In the data rows, 128 means zero.
Here are some points, one per row:
[116 169 124 131 153 145 106 130 197 146 100 170 131 162  69  80 122  78
 169 175 168 141 135  89 101  95 104 137 115  93 112 175]
[151 125 177 102 141 142 205 129 133 133 102  69 117 115 190 181 132 177
 110 107 107 127  44 234 115 141 143 121 111 126 149 120]
[107 101  92 125 147 104 154 127 121 139 113  90 163 110 162 172 138 108
 158 130 135 116 112 133 109 138 151  93 113 101 119 111]
[151 122 138 117 132 139 124  99 143 123 141 138  63 168  91 128 140 139
 102  86 122 155 123 102 107 201 126 154 114 119 190 129]
[157 107 143 179 132 179 156 145 161  89 171 143 128 144  70 107 109  91
 148 136 173 135 166  96 108  56 115 171 146 127  88 167]
[169 222 115 122 134 115 123 178 165 140 113 112 128  92 125 136  94 131
 149 134 124 174 217  73 128 106  96 136 173 163 139 165]
[105 136 148 131  91 101 112 128 154 103 106 104 172 112 143 128  99 188
 126 115 146 159  89 117 138 130 118  50 117 107 120 165]
[ 80 111 174 124 226 183 136 127  79 146 139  45 179 151 212  71 118 130
 143 126  78 178 123 145  91 132 159 145  97 186  97 119]
[104 142 103 117 166 160 113 180 107  95 119 152 190 117  88 139 162 135
  98 176 135 136 116 116 178  60 116 167 136 118  94  80]
[113 143 112 109 161 137 166 175 132 125 123 152 109 175  82 151 137 131
 162 143 142 181 209  65  82 143  96 137 118  80  66 185]
[125 165 168 136  71 152 110  84 168 115 104 146  70 143  99 125 146 136
 136 105 111 112 125 126 173 183 139 131 148 129  84 131]
[102  97  99 129  94 124 147 107 140 151 139  91 158 140 163 165 121  84
 128 133  86 134  82 168 123 142 135 168 137  99 147 145]
[ 85 143  79 128 155  88 105  86 112 181 129 133 104 114 122 156 161 134
 115 146 121 141  82 169 120 121 121 142 117 170 124 141]
[106 169 144 130  95  44 131 154 118 177 126 113 160 168 114  83 198  96
 106 100 166 100 167 214 145 162 167 135 103 168 126 125]
[117 158 108 185 145  80 166 169 141 109 140 155 163 139  94 157 101 110
 184  75 113 146 197  57  72 142  69 117 122 149 129 160]
[148 156 110 116 130 188 150 137 183 127 131 130 124 122 107 160 112 112
 127 111 169 191 196  45 160  88 104 129 133 112 135 155]
[163 165 151 161 164  80 132 159 120 107 112 152 109 155  84 120 155  86
 153 110 139  91 176 114 101 101  63 120 109 119 112 141]
[100  97  85 160 183 134 133 153 104 128 183  94 153 148 143  72 136 122
 165 154 125 171 106 186 138 108 175  89 101 137  88  14]
[100  65 103 110  91 112 142 121  97  93 144 123 143  94 114  97 138 143
 130  93 132 117 116 152  93 134 121  75 160 108 160 165]
[121 165 151  87 148 103  98 122 143  86 102 132 104  93 117 169 126 147
 127  90 176 101 145 121 133 175 124 160 107 113 190 142]
[ 69  64 151 161 158 123 123 129  84 158  94 148 143 212 178  62  81 144
 159 144 100 148 129 254 101 108 105 120 124 218 109  96]
[162  71 200 139 118 172 114 152 129  63 123  95 101  94  80 110 126 102
 107 113 122  99 125 124  96 142 175 134 146  86 132 157]
[119 134 108 155  61 127  94 128  96 109 129  91  82 118 111 156  99 150
 115  83 146  85 153 113 114 185  83 116 113 144 158 110]
[114 117 122  92 118 118 153 106 129 155  84  91  93 149 171 105 112 141
  72 148 137  98 104 113 115  96 117 104 134 138 166 172]
[ 58 165 138 187 144 130 154 100 111 210 114 128 156 176 158 160 148 141
 110 181 165  93 158 207 150 121 164 172 162  96 139 169]
[ 61 152 158 126 116 146  85  72 149  84 116 147  97  73  90 122  94 138
 109 115 144 112 126 144 109 210 167 106 136 103 139 144]
[120 147 128 104 154 105 150 151 133 103  89 142 124 108  59 104 125 117
 189 119 118 105 203  68  84  65  91 104 119 131 128 126]
[159 170 149 136  97 206 153 106 165  65 124 179  93 135 124 149 115 135
 139 119 112 117  87 117  90 144 147 154 121  94 174 142]
[137 101 157 148 108  56 109  87  99 128 137 147 159 175 150 189 129 123
 118 110 133 141 123 166 161 112 117 132  77 122 178 100]
[164  94 106 170 197 136 144 161 164  85  70 196 143  88 110 146 111  95
 172 163 154 129 144  78 123 108  89  93 150 106 122 177]
[119 142  89 152 113  99 117 136 100 139 159 102 196  98 169 127 151 130
  92 127 167 106 111 121 114 109 112 160 170 140 119 107]
[146  96 127 157 125 119 165  86  80 128  94 151 190 191 131 162 147 109
 111  92 109 107  91 168 135 131 125 150 110 141 115 107]
[101 109 145  90 115 125 159 134 101 130 140  91 154 104 150 133 137 161
  85 151 150 122 117 129 121 137 109 112 102 141 167 130]
[112 113 108 112 154 123  57 168 135  98 119 191 145  80 101 147 141  69
 138 163 109 162 109 105 164  52 136 120  71 118 122 104]
[138 156 116 118  46 169  91 126  99 107  76 193  99  92 141 118 107 113
 142 156 122 105 113 135  68 195 169 117 139  82 161 130]
[168 101 124 112 116 178 137 174 174 113 177 147  78 114 112 139 156 144
 128  90 106  89 118  74 161 127 148 159 130 106 175 172]
[160 147  94 116  74 136 111 114 137 133 142 126  86 108  66 102  96 166
  67 119  83 153  75 103 127 195 158 129 135 120 142 160]
[ 98 121 189 157 177 141 107 127 106 174 174  92 194 186 183  88 146 139
 193 146 120 106 147 196 121 108 121  92 118 148  87  95]
[ 86 166 136 147  72  97 100 108  86 122 135 229  43 133 132 182 114 147
 120  72 128 141 131 143 137 123 155 139 139 111 145 147]
[144 111  87  81 131 148 133  84 133 128 109 137 163 152 192  96  97  97
 159 123 150 107 107 128 154 120 178 120 129 121 136 151]
[154 154  80 114 166 148  90 128 154  82  90 168 160  89  70 136 128 106
 149 113 114 141 162  76 132 111  61 173  77  93 114 144]
[142 116  91 154 140 100  69 133  78  63  95 101  60 163  35 137 100 166
 149  57 205  79 132 161 182 170 133 173 155 123 176 106]
[ 99 127 130 181 232 141 110 136 131 146 182 128 216 150 212  97 127 162
 102 108  48 137 135 173 158 109 120 108  98 184 108 145]
[168 112 120 103  70 141 146 137 118 168 143 133 125  88 201 192 140 136
  34 135  75  91 141 244 151 194 162 112 145 155  79 116]
[134 185 140 146 164 124 132 140 150 160 143 138 121 113  82 142 107 119
 161 127  65 121 161  75  80  83 136 184 134  82  91 185]
[134 136 146 106  75 123 134  50  77 173 146  99 121 208 135 154 136 168
  88 172 115  98 142 124 100 103 159 130 195 130 135 141]
[138 134 181 153  69 138 122 152 171 127 102  75 104  84 147 147 102 160
  82 162 142 144 149  81 164 155  98 140 110 182 154 161]
[169 160 112 102 151 117 148 169 138 103 180 131 133 130  75 162  94  92
 163 158 135 162 115  52  91 139 101 199 147 137  87 185]
[137 156 138 101 118 157 111 185  90 146  93 124  81 115  26 114 130 121
  89 111 129 103 100 130  93 188 108  89 119  89 129 104]
[134  98  86 164  74 130 114  54 155 142 167 112 133 154 142 125 104 139
 114 129 173 136 115 146  94 126 160  79  97 106  87  73]
[145 105 135 105 142 111 166  97 150 148  98 112 131  95  76  77  89 118
 117 148  96 141 142  84 195 114 111  97 141  99 159 104]
[141 175 147 108  98  32  98 134 143  92 189 133 122 112 143  99 148 140
 118 165 138 157 135 113 115 173 167 120 109  73 171 102]
[121 155 147 118 113 155 106 127 102 122 100 165  64 145 166 124 173 102
 124  86 151 135  97 110 115 211 136 158 169 100 131 139]
[125 166 137 135 102 148 167 159 127 126 105 120  63  73 156  92 160  97
  64 155 106 147 123 106 166 186 100 161 129  89  95 145]
[140 159 145 124 105  93 111 141  84 125 148 151  84 148 107 127 158 147
 138  78 140 120 135 148  82 187 106 101 177 105 135 122]
[109 185 170  71  84 102 154 131 131 107 141 154 111 149 103 155 160 111
 149  99 101 126 117 144  83 192 135 108  98 140 104 167]
[117 137 148 192  89 101 115  57 111 152 153 147 137  95 140 124 169 113
  80 137 125  65 117 171 140 139  90  51 147 153 170 123]
[ 95 146 110 113 125 152 112 124 112 120 135 113 164 150 153 147 123  62
 145 164 123  94 136 133 152  77 113 158 144 138 118 140]
[172 121  90 118 133 100 146  97 117 126 124 124 105 132 147  95 138 187
  98 118 159 144  62 105 186  62  71 154  96  99 152 164]
[111  71 154 124 142 143 155 122 138 119 112 159 175 116 147 160 155 135
 132 162  80 160 147  61 118  67 140 140 162 127  79 103]
[172 160 129 135 175 104  62 187  68 156 112  99 114 139 164 165 161 140
 140 154  67 133 166  70 154  63 127 128 148 130 102 145]
[ 66 152 150  92 139 113  99 138 157 134 141 185 178 127 139 161 153  93
 179 180 114 108 116  78 144  87 129  69 156 159  84  84]
[167 167  90 122 155 165 134 141 196  98 164 160 119  62 114 109 126 108
 149 151 169 158 168  97  83  76 102 108 111 115  80 162]
[141  29  73 112 166 156 144 169 135 146 152 131 119  81 164  55  81 219
 202 141  65 174  80 138 158  93 137  86  49 124 115  49]
[166 151 127 108 160 131  89 153 167 105 133 122  72  74  86 172  88 153
 105 106 197  70 132  96  61 139 127 107 138 108 169  82]
[153 132  98 108  52 117 135 164  97  64 148 105  56 108 113 114  65 124
 128 147 145 108 115 108 180 147 144  96 108  80 154 116]
[ 98 141 160 145 116 141 100 169 162 164 137 174 154  88  95 132 152 119
 198 138 130 147 140  98 174  90  70 171 135 146 136 125]
[199 119 148 151 119 102 133 153 102 185 132  95  91  92 115 117 111 141
 100  41 151 131 133  80 136 180 128 106 167 139 128 126]
[ 73  87 147 192 159 118 145 130 132 186 138 115 175 176 148 102 137 121
 150 167 125 146 109 186 163  82 185 115  29 212 122 119]
[157  62 126  89 170 195 148 156 129  89 105 169 173 142 198  56  82 201
 115 165  99 160 135 148 164  87 123 132  82 176  62  79]
[159  83 178  96 108 115 183 107 119 182 144 169 137 175 159 120 124 105
 118 150 134 192 105 163  97 126 137 123 204 119 158 157]
[ 93  38  97 171 171 203 147 144 116 166 178 101 185 129 150  81 119 174
 138 222 123 118 121 145 136 126 160 153  95 210  94 137]
[145  81 107 122 128  68 107 103 131 142 144  88 166 116 138 135 124 119
 124 147 152 104 147 159 124 127 118 117 106 138 137  95]
[133  72  94 137 137  74 160 118 107 182  45 135 114 126 159 140  95 184
  69 100 131  82  59 143 156 129 181 154 159 100 160  96]
[176  73 115 140 136 116 117 176 130 141 137  78 153 189 141 132 176  96
 123 126 125 134 206  81 142 112  82 140 168 123 121  98]
[108  97 113 128  86 124 131  65 113 166 129 132 152 112 105 132 160 114
 161  53 133 149 114 213 143  93 152 146 119 142 111 113]
[110 123 128  88 129  83 154  83  99 130 118 115 115 105 185 143 151 116
 145 134 141 145 126 165 119 121 124 140 127 128  20 141]
[133 134 129 116 102 129 143 147 164  80 101 120  75 150 105 134 156 156
  91  97 114 106 121  68  99 152 149 139 115 155 155  97]
[109 149 135 101 178 198  87 156 188 174 147 118 117 185 125 148  62  65
 108 143 161 168 153  77 126 119  58 180 150  96 144 182]
[ 65 106  82 107 137 102  82 127 178  65 154 198 197 160 107  91 176  79
 158 111  99 111 145 127 177  65 150 123 137 125 134  73]
[147 136 113 145  82 153  99 123 130 139  82 140  98 132  84 150 126 117
 110  63 135 180 132 136  97 185 193 119 158 134 144 129]
[124 170 169 101 131 183 117  91  79  94 136 129  32 105 104 120  90 124
 126 138 141  74 118 116 157 150 115 162 162 145 139 145]
[ 97 108 141  89 117  79 124  87 149 128 131  96 186 116 149 101 148 169
 115 138 151 129 139 144  62 111 159 152 123 117 151 110]
[162 180 155 141 126 143 111  69  95 130 152 140 112 108 100 149 157 127
 101 128 157 131 139 102 120 211 140  60 161 147 144 139]
[147 121 132 112 100 137 161  63 151 151 121 102 132 107 135 146 122 164
 105 127  92  70  44 218 238 168 124 135 125  91 158  62]
[127  91 131  92 220 136 179 132 121 111 123  95 132 151 198 100 140 127
 165 158  58 177 123 153 113 119 159 109 108 224 115  82]
[146 107 109 159 147 176 117 175 163  81  83  95 173 129  84 115 153 109
 209 170 158 159 123  92 131  76 112 173 149 147 145 133]
[179 117 111 119 106 135 174 132  55 144 139 120 156  81 213 129  80 135
 115 105 137 105 113 150 178 131 189 133  93 116 163  45]
[122 188 124 114 102 126 152  97  82 168 166  77 141 173 138 141 133 115
 116 109 131 118 117 192 133  98 151 114 126 141 135 158]
[108 113 145 198 124  76 115 138 201 129 137  60  77 128 140 130 157  87
 101 141 125  99 121 131 100 126  82  90 165 142  81 143]
There is one direction along which these points spread out most. Take the direction at right angles to it along which they spread out most. Then take the direction at right angles to both along which they spread out most. Go by this last direction. How many in every 100 of the points above lie lower along it than each point below? Round to a whole number. More than half of the points above lie lower than the first one.
[117 137 148 192  89 101 115  57 111 152 153 147 137  95 140 124 169 113
  80 137 125  65 117 171 140 139  90  51 147 153 170 123] 89
[108  97 113 128  86 124 131  65 113 166 129 132 152 112 105 132 160 114
 161  53 133 149 114 213 143  93 152 146 119 142 111 113] 71
[117 158 108 185 145  80 166 169 141 109 140 155 163 139  94 157 101 110
 184  75 113 146 197  57  72 142  69 117 122 149 129 160] 90
[108 113 145 198 124  76 115 138 201 129 137  60  77 128 140 130 157  87
 101 141 125  99 121 131 100 126  82  90 165 142  81 143] 91
[159  83 178  96 108 115 183 107 119 182 144 169 137 175 159 120 124 105
 118 150 134 192 105 163  97 126 137 123 204 119 158 157] 83
[ 69  64 151 161 158 123 123 129  84 158  94 148 143 212 178  62  81 144
 159 144 100 148 129 254 101 108 105 120 124 218 109  96] 84
[121 155 147 118 113 155 106 127 102 122 100 165  64 145 166 124 173 102
 124  86 151 135  97 110 115 211 136 158 169 100 131 139] 66
[124 170 169 101 131 183 117  91  79  94 136 129  32 105 104 120  90 124
 126 138 141  74 118 116 157 150 115 162 162 145 139 145] 34
[166 151 127 108 160 131  89 153 167 105 133 122  72  74  86 172  88 153
 105 106 197  70 132  96  61 139 127 107 138 108 169  82] 12
[106 169 144 130  95  44 131 154 118 177 126 113 160 168 114  83 198  96
 106 100 166 100 167 214 145 162 167 135 103 168 126 125] 98
[119 142  89 152 113  99 117 136 100 139 159 102 196  98 169 127 151 130
  92 127 167 106 111 121 114 109 112 160 170 140 119 107] 69
[112 113 108 112 154 123  57 168 135  98 119 191 145  80 101 147 141  69
 138 163 109 162 109 105 164  52 136 120  71 118 122 104] 11
[137 101 157 148 108  56 109  87  99 128 137 147 159 175 150 189 129 123
 118 110 133 141 123 166 161 112 117 132  77 122 178 100] 74
[199 119 148 151 119 102 133 153 102 185 132  95  91  92 115 117 111 141
 100  41 151 131 133  80 136 180 128 106 167 139 128 126] 39
